In the data rows, 128 means zero.
Here are some points, each followed by its number:
[120 127 212  50 143 154 144 148 110 182 105 156  88 149 126 103 146  72
 187  86] 0
[142 100 147 128 145 155 120 142 124 119 154 118 107 146 156 137 161 109
 133 148] 1
[114  88 154  97 130 107 139 180  96 136 114 108  87 138  92 120 102 119
 129 151] 2
[137  86 146 140 148  95 139 170 118 127 157 137 129 134 131 142 124 124
 115 149] 3
[ 98 159 125 139  65 104 144  91 105  88 111 117 166  86 160 123 131 139
 144 129] 4
[139 108 155 129 149 148 122 144 117 126 150 123  96 141 140 146 150 104
 135 147] 5
[125 147 154  78 151  94 127 140 143 132 120 118 125 166 116 183 110 118
 160 136] 6
[110  93 161 114 144 109 144 173 108 128 120 123  95 133 106 124 129 113
 135 149] 7
[140 135  82 164 122 181 125 118 145 141 164 175 125 164 133 129 115 124
 111 129] 8
[ 98 131 152  61 167 156 117  71 160 123 134 126 131 134 112 162 187 138
 186 116] 9
[152 142 122 144 128 120 131 154 127 144 125 124 110  81 120 122 108 129
 139 137] 10
[100 159 122 144  59 111 142  89 107  96 106 122 171  86 164 121 140 136
 142 125] 11
[136 139 110 147 122 138 112 117 128 149 149 132 132  99 140  98 151 127
 139 130] 12
[128 146  78 177 131 118 120  98 108  96 165 148 180 161 136 109 122 191
  86 102] 13
[131  88 106 169 153 145 114 158 124 110 162  99 150 129 153 148 128 146
  72 182] 14
[149  92 159 144 110  85 131 180 107 136 138 124 128 126 151 131 111 123
 101 152] 15
[132  77 207 111 199 117 149 143 137 145 152 136 120  83 131 139 132 120
 147 107] 16
[ 99 106 145 102 190  82 133 155 113 135 142 140 157 149 111 136 107 144
 150 126] 17
[136 101 169 100 180 113 152 114 154 143 146 143 151 151 117 161 118 145
 145  95] 18
[121 116 155  77 146 137 113 124 147 116 108 106 152 169 172 129 175 132
 118 135] 19
[129 124 151 127 145 118  99 101 147 129 115 113 145 111 171 147 171 108
 124 125] 20
[124 102 132 163 172 128  96 140 136 133 150 120 143 105 147 145 122 138
 103 158] 21
[124 131 133 182 129  78 132  98 154 101 112 133 140  72 118 128  89 143
  95 124] 22
[132 153  79 165 102 141 119 109 138 108 149 139 115 169 116 124 127 150
 106 100] 23
[123 143  90 141 104 152 113 106 137  94 128 113 148 192 132 112 145 171
  98 105] 24
[148 131  80 153 117 180 118 127 142 136 156 170 131 174 145 124 126 119
 109 135] 25
[114 106 198  79 133  62 157 165 127 148  90 132  95  87  86 136  92  92
 169 146] 26
[117 133 149 140 151  92 130 124 124 116 142 115 104 127 104 143 120 136
 119 122] 27
[119 126 115 124 137 131 140  89 160 102 107 123 137 136  78 157 126 145
 134 125] 28
[116 124 148  91 143 147 110 130 142 110 118  80 131 132 152 132 178 126
 138 149] 29
[151 154  88 114 120 193 105  97 143 140 121 143 106 176 116 113 135 128
 140 107] 30
[139 158 118 115 151 164 107 125 149 116 138  99 124 175 123 155 151 135
 139 151] 31
[133 136  86 171 127 115 117  98 107 100 170 154 172 162 140 106 120 183
  87  96] 32
[156  94 143 155 120  90 125 184 104 143 141 131 123 123 145 130 105 130
 101 146] 33
[128 122 169 131 133 119 142 133 136 147 110 150 115  88 128 106 117 103
 125 122] 34
[150 136 121 120 125 125 132 150 131 149 118 120 111  85 127 123 110 127
 153 142] 35
[109 109 196  89 135  62 160 156 121 149  93 141 101  80  86 139  86  92
 162 145] 36
[137 153 116 111 122 171 106 124 143 156 105 114 109 157 151 107 136 121
 125 111] 37
[ 94 123 122 147 123 103 129 144 117 114 112 138 124 132 117 121 110 110
 106 118] 38
[ 98  95 115 143 121  98 136 111  92 135 114 140 145 102 138  93 117 140
 106 118] 39
[ 98 148 128 131  60 103 142  86 108  98 105 117 167  80 157 129 130 137
 145 134] 40
[112 135 178 108 165 144 143 126 168 139 102 150 111 113 116 157 103 101
 140 125] 41
[124  80 113 160 169 139 104 156 121 116 169 103 150 118 151 149 130 152
  73 178] 42
[142 126  84 154  97 165 102 138 112 146 111 110 155 127 179  81 170 118
 105 145] 43
[146 133  85 154 118 183 121 120 142 140 159 168 124 161 133 121 119 126
 111 139] 44
New points follow, each followed by the numbers of its three nearest points above, nearest first.
[122 121 137 129 171 115 126 122 138 129 139 124 124 127  78 149 129 163
 132  93] 27 28 18
[112 187  86 147 137 147 105  87 154 110 111 137 117  92  60 110 120 145
 143 127] 28 12 23
[191 196  79 112  90 158 119 131 150 135 135 141 101 186  90 125 128 115
 152 132] 30 23 44
[ 99 125 149  54 171 155 114  70 160 115 129 126 131 128 113 167 187 137
 181 118] 9 29 28
[125 111 167 132 130 114 144 134 136 146 105 150 112  93 133 108 119 105
 125 128] 34 35 10
[132 131 115 128 134 164 103 129 120 154 148 109 128  79 116 108 163 122
 162 151] 12 35 10
[133 157  72 173 118 143 125 102 130 110 156 139 119 162 115 111 125 157
  96  96] 23 24 32
[137 156 118 112 123 165 110 124 142 157 105 120 104 159 146 113 133 114
 130 113] 37 30 31
[118 131 132 136 158 120 116 115 125 121 146 126 120 153 104 139 129 152
 124  90] 27 28 38
[ 96 125 156  59 171 154 116  68 154 118 133 130 133 125 103 168 185 141
 187 119] 9 29 28
[134  74 210 109 193 120 150 149 136 151 149 134 112  77 125 136 129 121
 149 106] 16 34 18
[145 157 115 104 122 166 112 128 151 158 106 115 109 166 148 112 130 113
 129 118] 37 30 31
[136 112 162  90 132 116 129 152 120 154 122 109 123  84 140 160  99 106
 143 166] 35 10 34
[111 130 157 118 148 117 110 107 153 125 107 114 147 115 169 145 162 105
 129 120] 20 29 19
[111 100 159 113 138 115 141 169 104 126 120 125 105 132 113 126 137 107
 131 149] 7 2 3
[132  74 218 114 200 119 156 148 131 147 152 135 120  70 125 143 125 116
 152 105] 16 18 34
[ 93  79 129 180 169 110 130 122 125 107 153 128 161  81 129 150 119 136
 107 142] 21 42 3
[135 172 126 149 156 120 109 114 109 125 168 148 115 132 108 135 113 146
 136  78] 27 23 12
[ 82  77 148 111 152 106 151 137  80 138 138 128 154  93 127 108 112 135
 130 123] 39 17 7
[159 155 127 132 147 187 122  66 152 122 166 164 102 156 112 142 167 129
 162  76] 30 8 44
[147 147  82 125 120 215  97  91 149 135 125 135 112 172 123 120 144 135
 136 114] 30 37 44
[134 147 120  97 119 158 113 136 145 155  92 118 102 162 140 115 130 112
 128 113] 37 30 31
[111  88 165 105 146 118 144 166 104 130 123 131  99 135 107 133 129 108
 139 146] 7 2 5
[155 154 127 105 112 178 114 138 141 171  88 129  95 133 173 121 153  75
 148 166] 37 35 5
[148 152  88 120 115 200 101  94 144 135 126 144 111 166 117 124 146 134
 142 108] 30 37 44
[122  80 173 126 128 108 170 138 130 142 116 156 115 113 133 111 108 118
  97 114] 34 7 3
[118 124 122 123 141 158  91 124 113 152 146 100 132  74 131 113 159 129
 153 165] 12 35 29
[144 131 173 122 148 130 157 123 136 149 129 173 107 115 124 106 114 114
 141  84] 34 41 18
[149 142  79 146 108 188 116  87 142  91 134 128 186 212 191 122 177 155
  91 126] 24 25 23
[130 125 150 122 148 126 102 100 150 127 115 111 156 116 179 146 167 107
 125 128] 20 29 19
[149 152  80 118 121 197 101  97 141 130 122 140 111 178 120 124 140 135
 131 108] 30 37 44
[124 110 176 127 132 111 148 141 134 147 104 149 105  94 126 109 121 101
 126 126] 34 7 41
[120 121 149  87 142 137 109 130 149 110 102  98 154 176 168 125 175 133
 114 138] 19 29 20
[149 135 170 121 144 141 154 118 148 150 134 177  98 109 122 112 118 111
 146  90] 34 41 35
[127 131 113 126 130 160  96 127 120 153 152 103 128  75 123 113 160 123
 158 157] 12 35 10
[107  90 161 114 138 113 147 171 100 125 122 129  97 134 111 134 130 108
 139 148] 7 2 3
[123 130 153 127 147 118  98 104 154 123 113 116 145 110 165 151 162 104
 127 115] 20 29 19
[147 153  83 121 121 203  99  90 146 132 120 138 112 174 123 121 141 137
 131 111] 30 37 44
[121 125 150 133 145 115 101 100 151 116 113 121 148 113 164 152 163 108
 116 123] 20 29 19
[126 125 115 129 133 159  98 127 119 159 151 110 131  77 123 112 163 124
 158 158] 12 35 10
[127 131 116 131 132 160 101 122 121 154 150 107 128  77 121 111 159 128
 157 153] 12 35 10
[129 162 102 139 101 184 105  78 145 117 108 115 167 121 192 123 169 146
 113 129] 43 37 20
[133  85 140 135 148  87 138 168 110 127 160 135 130 129 128 141 118 124
 112 151] 3 33 15
[123  86 154 171 171 130 107 137 115 123 186 130 115 112 144 145 137 139
  98 139] 21 42 3
[143 102 158 143 176 112 156 129 139 126 149 146 138 128 116 153 113 138
 117  93] 18 27 3
[131 174  80 140 104 107 140 108 141 116  96 131  88 154  49  68 111 158
 129  78] 23 28 30
[118  92 159 118 144 119 146 167 108 130 118 131  96 136 114 127 132 109
 131 148] 7 2 5
[120 130 210  52 146 146 141 145 104 177 108 153  89 158 125 109 142  81
 184  83] 0 41 7
[126 126 118 125 134 162  96 129 124 152 148 105 127  74 132 119 162 122
 156 160] 12 35 10
[146 129  97 117 130 157 123 125 150 133 126 118 126 193 107 152 131 148
 126 128] 31 30 24
[ 97 131 147  59 162 157 118  69 160 118 130 132 131 127 115 163 183 131
 190 109] 9 29 28
[132 156 111  96 112 117 126 113 158 116  81  99  99 155  63 148 120 150
 150 111] 28 6 27
[ 89 115 123  98 106 113 104 153 128 132  76  73 142 121 140 133 133 114
 117 181] 29 38 7
